Look-ups in named tables: a row name and a column name give one cell, copied from the table.

Pozu.tsv
	Lela	Vunak	Sug	Serele	Fuvu	Sapag
Tus	0.32	0.79	0.43	0.19	0.22	0.29
Bug	0.09	0.29	0.89	0.76	0.25	0.36
Fevazer	0.61	0.02	0.77	0.96	0.21	0.42
Lan	0.35	0.23	0.34	0.37	0.97	0.65
Mefim	0.12	0.03	0.28	0.39	0.69	0.85

Serele of Mefim = 0.39
Fuvu of Fevazer = 0.21
Vunak of Lan = 0.23
Serele of Fevazer = 0.96
Sug of Mefim = 0.28
Lela of Mefim = 0.12
Sug of Bug = 0.89
Sapag of Lan = 0.65
Which row has the largest Lela? Fevazer

Gipava =
,Lukoz,Nosu,Pek,Fuzag,Zuri,Voli,Vonun,Tibez,Zudev,Fur
Puziz,605,489,762,587,520,469,305,382,412,291
Zegukis,571,312,498,31,434,375,406,634,400,504
Voku,268,311,201,360,164,460,510,264,377,475
Puvusiv,330,429,356,684,342,501,563,100,391,387

Zudev of Voku: 377
Zudev of Puvusiv: 391
Tibez of Puziz: 382
Nosu of Voku: 311
Lukoz of Puvusiv: 330
Lukoz of Voku: 268
Voli of Puvusiv: 501
Fur of Puziz: 291
Nosu of Puvusiv: 429
Zuri of Zegukis: 434
Fuzag of Puziz: 587
Pek of Zegukis: 498
Vonun of Zegukis: 406
Row with the largest Vonun: Puvusiv

Table Damos
fields: Lir, Gunu, Vus, Novaso, Sizeriz
Semeki: [167, 47, 133, 108, 63]
Lefogan: [149, 239, 128, 132, 97]
Nat: [103, 120, 191, 139, 119]
Mudutol: [113, 91, 217, 147, 137]
Puzufi: [138, 96, 50, 72, 112]
Par: [99, 127, 124, 75, 74]
Lebe: [110, 107, 106, 116, 128]
Fomeseb: [166, 167, 111, 55, 135]
Kadabam: [156, 150, 115, 26, 103]

What is the Sizeriz of Lefogan in Damos?
97
What is the Lir of Lefogan in Damos?
149
What is the Vus of Lefogan in Damos?
128
What is the Lir of Puzufi in Damos?
138
What is the Vus of Mudutol in Damos?
217
What is the Novaso of Kadabam in Damos?
26
What is the Lir of Nat in Damos?
103

Kob
           Dat   Nutu  Tipevu    Kud  Tofivar   Debi    Vez  Tigavus  Zetat   Zuba
Datumu   -20.8   36.1     9.2  -13.6     -8.4   -7.4  -27.9     -7.3    8.4   -0.2
Detof    -54.4   15.8   -23.8   -7.5     -5.2   -1.2   -1.9      4.8   -6.6   10.0
Kido     -19.1   19.4   -32.6    7.7     26.4   -6.3   -3.9    -24.3   -4.1   44.9
Fom      -24.7  -79.7    -9.3   12.7     -5.7   -4.0  -19.6     35.2  -28.6  -11.1
Dal      -30.2   56.3   -15.0   -6.7     -5.5   -4.0    6.4    -32.4   23.5   22.0
Rokifim  -16.7    2.5   -24.4   -5.3      4.9   20.7    6.6    -21.8    7.7   21.3
Goresin   24.9   -4.9    -7.4  -22.9     -9.5   -4.7   18.7    -13.9   -9.3  -32.1
Kipeva   -19.4    7.1   -12.4   -1.4    -12.2   -3.8   -4.7    -17.7   11.5    2.6
Rodufuz    6.1    6.7     6.5    6.3      5.3  -14.3   -9.9    -12.5  -15.1    5.6
Tof        1.5   32.6    15.5  -15.7     -5.5   -8.9  -13.3    -32.2    9.0    4.7
Dig      -43.2  -11.2   -37.1  -19.8     -9.8    9.9  -29.4     67.8  -21.6   -0.5

What is the Nutu of Dal in Kob? 56.3
What is the Zetat of Kido in Kob? -4.1
What is the Tipevu of Detof in Kob? -23.8
What is the Zuba of Goresin in Kob? -32.1
What is the Debi of Dig in Kob? 9.9
What is the Debi of Kipeva in Kob? -3.8
What is the Vez of Datumu in Kob? -27.9
What is the Vez of Detof in Kob? -1.9
What is the Zuba of Rokifim in Kob? 21.3
What is the Zuba of Datumu in Kob? -0.2
What is the Kud of Tof in Kob? -15.7
What is the Tigavus of Goresin in Kob? -13.9
What is the Vez of Dal in Kob? 6.4
What is the Tigavus of Dig in Kob? 67.8
What is the Vez of Goresin in Kob? 18.7
What is the Debi of Dal in Kob? -4.0
What is the Debi of Rodufuz in Kob? -14.3
What is the Debi of Goresin in Kob? -4.7
What is the Zuba of Rodufuz in Kob? 5.6

Table Suduvo
           Lum  Nedogel  Medonop
Felak    -2246    -2542    -1014
Zuvade   -4450    -3933     2745
Galo     -7061    -1265    -1774
Gufera      94    -4277    -1451
Vop      -1422    -1932     -906
Nomu       960    -1700    -3553
Bafafo   -4390    -4790     5371
Vulir      694    -2192    -3903
Duzupu   -2624     -108        5
Senikad  -1872     4166    -1612
Pizip     -529    -5490    -4820
Pidif    -1294    -1532    -1445
Gusot     2479     1314    -1335

What is the Medonop of Gusot in Suduvo?
-1335
What is the Medonop of Bafafo in Suduvo?
5371
What is the Lum of Pidif in Suduvo?
-1294
What is the Medonop of Duzupu in Suduvo?
5
What is the Medonop of Pidif in Suduvo?
-1445
What is the Lum of Bafafo in Suduvo?
-4390
What is the Lum of Vop in Suduvo?
-1422
What is the Nedogel of Bafafo in Suduvo?
-4790
What is the Nedogel of Gusot in Suduvo?
1314
What is the Medonop of Vulir in Suduvo?
-3903

Nuvoba =
cols = Dur, Bozi, Kupupat, Gikefip
Bub: [52, 113, 179, 50]
Zego: [74, 7, 74, 43]
Kipid: [121, 34, 14, 114]
Ras: [76, 7, 72, 34]
Vokov: [74, 218, 175, 121]
Dadot: [30, 215, 249, 61]

Kupupat of Vokov = 175
Kupupat of Bub = 179
Bozi of Vokov = 218
Dur of Ras = 76
Dur of Kipid = 121
Dur of Zego = 74
Gikefip of Zego = 43
Kupupat of Kipid = 14
Bozi of Zego = 7
Kupupat of Dadot = 249
Gikefip of Kipid = 114
Bozi of Bub = 113
Kupupat of Zego = 74
Gikefip of Vokov = 121
Bozi of Dadot = 215
Dur of Vokov = 74

Limisiz:
         Pubid  Bubet  Luzim  Tov
Gogemon    255    175    788  616
Moliza     305    260    776  674
Gop        334    270    748  650
Zaguv      245    168    865  658
Sozo       300    257    781  679
Zunadu     263    246    817  711
Bug        276    101    852  747
Nit        298     48    843  813

Sozo, Bubet: 257
Zunadu, Luzim: 817
Zaguv, Bubet: 168
Gop, Pubid: 334
Nit, Tov: 813
Zunadu, Tov: 711
Moliza, Pubid: 305
Sozo, Pubid: 300
Nit, Luzim: 843
Nit, Bubet: 48
Moliza, Luzim: 776
Row with the largest Tov: Nit

Vota
columns: Safofin, Sel, Fedu, Zalerib, Sovadi, Peka
Peze: [127, 111, 127, 69, 181, 103]
Nup: [118, 95, 103, 93, 101, 49]
Vurizis: [107, 111, 45, 225, 146, 173]
Loselib: [90, 95, 118, 126, 176, 2]
Befub: [149, 50, 104, 112, 171, 86]

What is the Fedu of Befub in Vota? 104
What is the Sel of Peze in Vota? 111
What is the Safofin of Befub in Vota? 149
What is the Sovadi of Befub in Vota? 171
What is the Fedu of Nup in Vota? 103
What is the Sovadi of Loselib in Vota? 176
What is the Fedu of Loselib in Vota? 118
What is the Zalerib of Nup in Vota? 93
What is the Zalerib of Befub in Vota? 112
What is the Sovadi of Vurizis in Vota? 146
What is the Safofin of Nup in Vota? 118
What is the Fedu of Vurizis in Vota? 45
What is the Sovadi of Peze in Vota? 181
What is the Zalerib of Vurizis in Vota? 225
What is the Peka of Nup in Vota? 49
What is the Sel of Befub in Vota? 50
What is the Safofin of Peze in Vota? 127
What is the Sel of Nup in Vota? 95
What is the Peka of Vurizis in Vota? 173
What is the Sovadi of Nup in Vota? 101
Which row has the largest Sovadi? Peze

Tuval.csv
,Ziv,Durofa,Vud,Vedozes,Kadip
Rulirin,0.4,0.4,0.6,0.7,0.8
Zik,0.4,0.4,0.5,0.6,0.6
Rakore,0.5,0.2,0.3,0.6,0.8
Kap,0.3,0.6,0.6,0.3,0.0
Nur,0.3,0.7,0.9,0.6,0.8
Lumaleb,0.3,0.6,0.7,0.4,0.3

Zik, Vud => 0.5
Lumaleb, Kadip => 0.3
Nur, Vud => 0.9
Rakore, Ziv => 0.5
Rakore, Vud => 0.3
Kap, Vedozes => 0.3
Nur, Durofa => 0.7
Rulirin, Vud => 0.6
Rulirin, Durofa => 0.4
Kap, Ziv => 0.3
Zik, Durofa => 0.4
Rakore, Kadip => 0.8
Rulirin, Ziv => 0.4
Zik, Kadip => 0.6
Rakore, Durofa => 0.2
Lumaleb, Durofa => 0.6
Lumaleb, Vud => 0.7
Nur, Ziv => 0.3

